In the rows, zero is written as 128.
One turn sends every row of this set to another row. A few are shown first. Where does it send the rows asked after them?
z208: [106 119 122 119 133 111 171 101 132 143 126  89 126 146 132]
z868: [103 109 116 118 146 108 168 124  79 140 107 117 129 142 149]
z888: [122 123  94 133 137  99 155 133 100 129 127 132 108 112 132]
z106: [134 126  94 116 117  86 127 137 136 141 112 118  90 151 143]
z768: [ 92 108 109 126 117  94 113 161 112 138  95 132 148 129 130]
z769: [122  93 110 146 146  85 137 132  97 151 134  97 114 127 131]
z991: [116 109 129 133 118  97 114 129 106 132 112 109 118 189 135]
z56: [109 109 108 111 121 117 108 115 142 114  98 146  97 145 134]
z248: [ 82 107 146 107 134 116 135 129 146 141  97 103 122 137 164]
z364: [100 107 129 114 133 129 110 115 120 132 126 136 154 151 107]
z423: [110 118 119 134 147 107 103 156 125 138 118 124 124  97 149]
z602: [ 89 127 123 137 165 103 172 130 133 133 125 133 121 134 130]
z377: [114 151 113 108 118 101 117 124 128 146 106 150 110 130 134]
z946: [104  97 119 106 105 129 111 124 132 129 104 122 119 107 152]
z294: [114  84 159 135 140 116 143 115 131 146 111 121 114 170 129]
z492: [113 107 113 117 123 117 124  91 140 148 128 109 111 112 126]
z516: [126 111 116 138 102 104 114 164 125 134 112 106 120 154 156]
z419: [ 95 102 133 135 117  97 148 149 160 154 105 100 125 151 152]
z138: [ 99 111 146 121 155  96 166 138 121 156 109 152 120 150 123]
z178: [109 122 107 154 124  89 121 132 124 126  96 143  92 136 139]
z804: [105  97  86 112 143 102 130 148 119 129 120 123 136 104 123]
z55: [120  99 120 118 151 104 105 173 114 131 121 137 130 144 130]
z672: [115 137 122 127 121 131 142 130 134 136 120  99 139 167 158]
z791: [ 89  83 142 113 143 124 154 107 119 133 106 106 139 140 129]
z427: [121 112 130 123 129 120 126 141 107 131 119 173 125 148 113]
z417: [112  69 134 131 115 119 144 115 127 159  94 122 108 127 150]
z971: [124 103 135 150 142 136 149 133 141 152 133 148 137 140 125]
z502: [125 103 142 139 145 110 155 139 133 155 136  93 134 156 130]

z971 -> z672
z804 -> z56
Now find these:
z377 -> z768
z502 -> z208
z888 -> z946
z492 -> z364
z138 -> z419

One turn sends every row of this set to another row. A few are shown first. Where does it send the rows asked after them?
z26: [119 139 103 136 140  95 130 150 145 150 141  88 106 133  99 127 127 137
  70 132 135 131 155 129 156]
z975: [141 131 104 133 136 123 114 163 146 160 125  89 133 147  91 137 117 135
  68 148 165 142 145 119 159]
z424: [147 112  94 139 135 144 106 141 122 163 120 119 114 121 111 146  96 139
  75 152 141 122 154  96 152]
z258: [132 134 106 134 123 136 120 118 131 178 110 132 110 118 132 121 106 134
  72 155 136 109 135  96 148]
z414: [109 107 122 136 122 127 118 158 102 126 123 139 147 127 133 141 126 136
 116 101 134 190 126 127 123]
z610: [109  92 127 142 129 133 124 164  96 134 120 138 149 136 134 134 127 130
 108  99 132 183 120 122 135]
z958: [147 141 105 133 141 120 122 157 156 165 111  88 129 143 104 123 127 139
  72 143 159 130 133 124 163]
z674: [ 99 102 128 139 124 126 123 162 112 127 118 126 160 128 128 128 129 125
 101  95 134 187 126 130 139]
z95: [123 127  98 125 126 126 120 123 141 142 119 121 110  97 113 129 100 131
  67 140 127 117 163 113 149]
z71: [125 150 121 126 131 103 143 146 147 176 122 112 113 162 115 114 138 136
  75 148 159 126 113 123 148]
z739: [126 148 120 127 130 104 141 148 147 176 121 112 115 163 115 115 138 134
  73 148 160 126 114 122 148]
z938: [101  97 124 151 128 125 119 158  99 133 126 123 146 121 134 132 126 129
 105  93 119 182 133 122 141]
z446: [106  99 123 144 124 135 114 160 108 131 116 124 163 121 130 132 121 125
 101  99 133 187 130 123 142]
z195: [109 108 119 143 122 125 112 157 104 130 126 127 150 121 130 141 124 138
 113 100 131 191 134 126 128]
z987: [130 136 119 114 126 122 145 129 134 169 108 153 105 152 132 116 122 136
  79 150 150 109 109 108 135]
z754: [156 124  95 139 139 143 109 137 136 170 107 110 118 118 120 130 105 140
  76 147 141 113 143 101 158]
z821: [141 127 111 106 133 132 141 124 146 146  95 151 109 121 129 114 115 137
  77 140 139 102 126 115 138]
z358: [137 134  97 133 136 125 121 124 146 156 111 110 108 102 124 119 111 139
  72 138 125 107 151 112 156]
z861: [135 144 106 138 146 101 131 150 150 162 127  86 106 138 111 118 134 144
  76 134 136 120 138 127 161]
z362: [127 126 117 116 142  97 153 157 131 149 135 127  91 171 107 128 136 146
  84 135 146 124 122 129 139]
z407: [143 106 108 114 136 132 137 139 112 152 119 160  90 148 123 139 109 145
  88 144 140 110 127 103 132]
z463: [110 107 120 140 122 128 114 153 101 126 123 136 148 119 134 141 122 136
 115 100 130 187 131 124 125]
z831: [130 135 105 133 123 134 122 117 133 176 108 135 112 116 131 121 106 133
  72 154 136 108 135  97 148]
z7: [108 111 121 138 124 122 118 160 106 127 126 129 150 126 130 140 127 135
 114  99 135 192 129 131 128]
z236: [108 110 122 140 124 122 117 161 105 128 127 129 149 128 130 140 128 137
 114 100 135 191 129 129 127]
z124: [ 98 100 129 135 125 126 130 156 108 124 116 140 151 126 134 125 128 126
 104  93 128 182 124 129 134]
z179: [128 149 106 146 130 116 118 136 144 183 123  94 120 130 116 119 119 133
  67 152 145 124 138 110 160]
z428: [154 116 106 120 142 137 134 135 126 162 103 149  98 139 131 128 114 146
  87 144 139 101 121 105 141]
z740: [110 110 118 142 123 127 112 157 105 127 125 127 151 120 130 140 123 136
 113 100 133 191 134 126 128]
z848: [130 119 110  96 122 131 142 127 140 132 101 162 114 127 118 126 107 133
  74 142 147 113 133 117 132]
z512: [142 136 119 104 137 115 148 151 158 149 102 129 120 156 113 115 134 138
  76 139 163 119 111 132 143]
z484: [131 137 119 113 125 122 145 129 135 170 108 152 106 150 131 116 122 135
  78 150 153 110 110 109 136]
z73: [104  98 126 147 131 123 124 165  99 136 126 124 146 136 131 134 131 132
 107  94 127 185 126 125 141]
z873: [127 149 107 146 129 116 119 136 144 182 123  93 120 129 116 119 120 132
  66 151 143 125 140 109 160]
z859: [134 130 117 100 131 115 145 157 151 141 110 130 127 165  99 127 127 134
  73 144 174 135 120 133 139]
z592: [142 131 116 117 147 105 150 154 138 159 118 126  95 165 119 120 140 149
  87 134 147 112 112 124 145]
z637: [108 107 123 135 122 123 119 157 103 126 123 138 148 126 132 140 126 136
 116  99 135 189 128 128 122]
z989: [ 98  98 125 142 125 129 124 151 103 126 119 137 146 118 137 129 124 128
 104  94 119 179 131 124 136]
z527: [110  92 123 142 125 139 117 159  98 133 115 137 157 126 134 135 120 128
 105 101 133 183 126 116 138]
z34: [110 105 120 139 123 129 114 154 101 127 123 137 149 119 134 141 121 136
 115 101 130 188 132 124 125]

z859 -> z26
z987 -> z739
z754 -> z821
Now find these:
z73 -> z446

One turn sends every row of this set to another row. A few are shown first. Where does it send the rows asked after them?
z716: [124 113 117  92 143 124 137 122 136 115  94 136 151 125 126 118 139]
z472: [152 132 132 118 121 152 115 148 143 114 127 120 121 105 129 124 136]
z280: [131 140 112 135 162 111 122 138  83 114 109 120 114 151 126 136 117]
z519: [131 107 126 144 110 109 141 124 108 130 124  89 126 143 122 138 112]
z915: [134 109 132  97 141 133 135 174 118 117 120 123  98 128 130 155 134]
z932: [111 133 130 110 142 145 139 146 156 138 114 170 116 132 126 144 110]
z778: [105 113  95 154 149 145 136 109 125 133 132 144 131 133 103 111 132]
z820: [121 123 120 160 106 115 154 134 140 111 135 130 125 120 112 111 103]
z835: [127  93 134 123 165 132  99 134 120 118 138 118 115 118 117 140 113]
z266: [129 105 135 122 118 151 142 122 142 103 122 143 106 160 145 134 117]
z342: [126 149 120 128 134 102 143 104 113 124 141 115 126 142 105 109 127]
z391: [139 130 111 149 152 105 150 142 107 120 152 149 142 117 137 144 128]
z276: [128 110 123 161 134 136 133 125 138 114 106 109 139 140 124 157 101]
z697: [110 129  68 125 133 138 136 133 130 140  98 134  98 144 127 132 118]
z561: [ 95 125 158 126 133 122 136 134  93 126 105 153 120 126 121 151 121]
z618: [130 108 103 138 133  85 113 148 150 125 120 142 130 129 147 134 141]
z545: [169 128 106 119 135 142 127 144  93 126 125 152 121 144 126 139 126]
z205: [126 114 127 150 166 130 146 123 124 130 148 144  91 130 107 117 142]
z245: [115 137 127 121 136 116 144 130 105 126  85 125 147 145 118 152 151]
z394: [120 157 126 144 127 151 123 128 120 150 119 135 103 115 149 142 124]
z752: [123 107 127 120 143  95 138 126 152 146 122 161 117 154 144 135 127]
z268: [108 107 122 126 125 149 118 156 128 146 124 131 109 100 148 150 132]
z504: [141 134 110 136 121 131 120 138  99  92 132 123 132 121 104 157 132]
z741: [109 117 117 135 133 105 140 153 129 113 115 165  85 129 144 156 115]
z455: [140 110 118 103 125 123 148 150 118 126 118 144 133  95  96 114 129]
z9: [152 109 102 119 132 129 133 159 109 122 116 134 102 151 131  98 111]
z2: [103 118 126 123 106 120 145 121 109 124 115 152  97 114  91 119 125]
z730: [ 75 121 103 133 136 109 134 137 139 129 116 138 134 140 127 106 118]
z33: [114 133 118 128 175 134 124 134 154 143 106 128 125 147 112 116 143]
z443: [125 142 123 146 110 111 126 152 132 164 132 120 124 141 117 119 142]

z618 -> z394
z716 -> z561
Now find these:
z820 -> z33
z545 -> z519
z504 -> z342
z697 -> z266

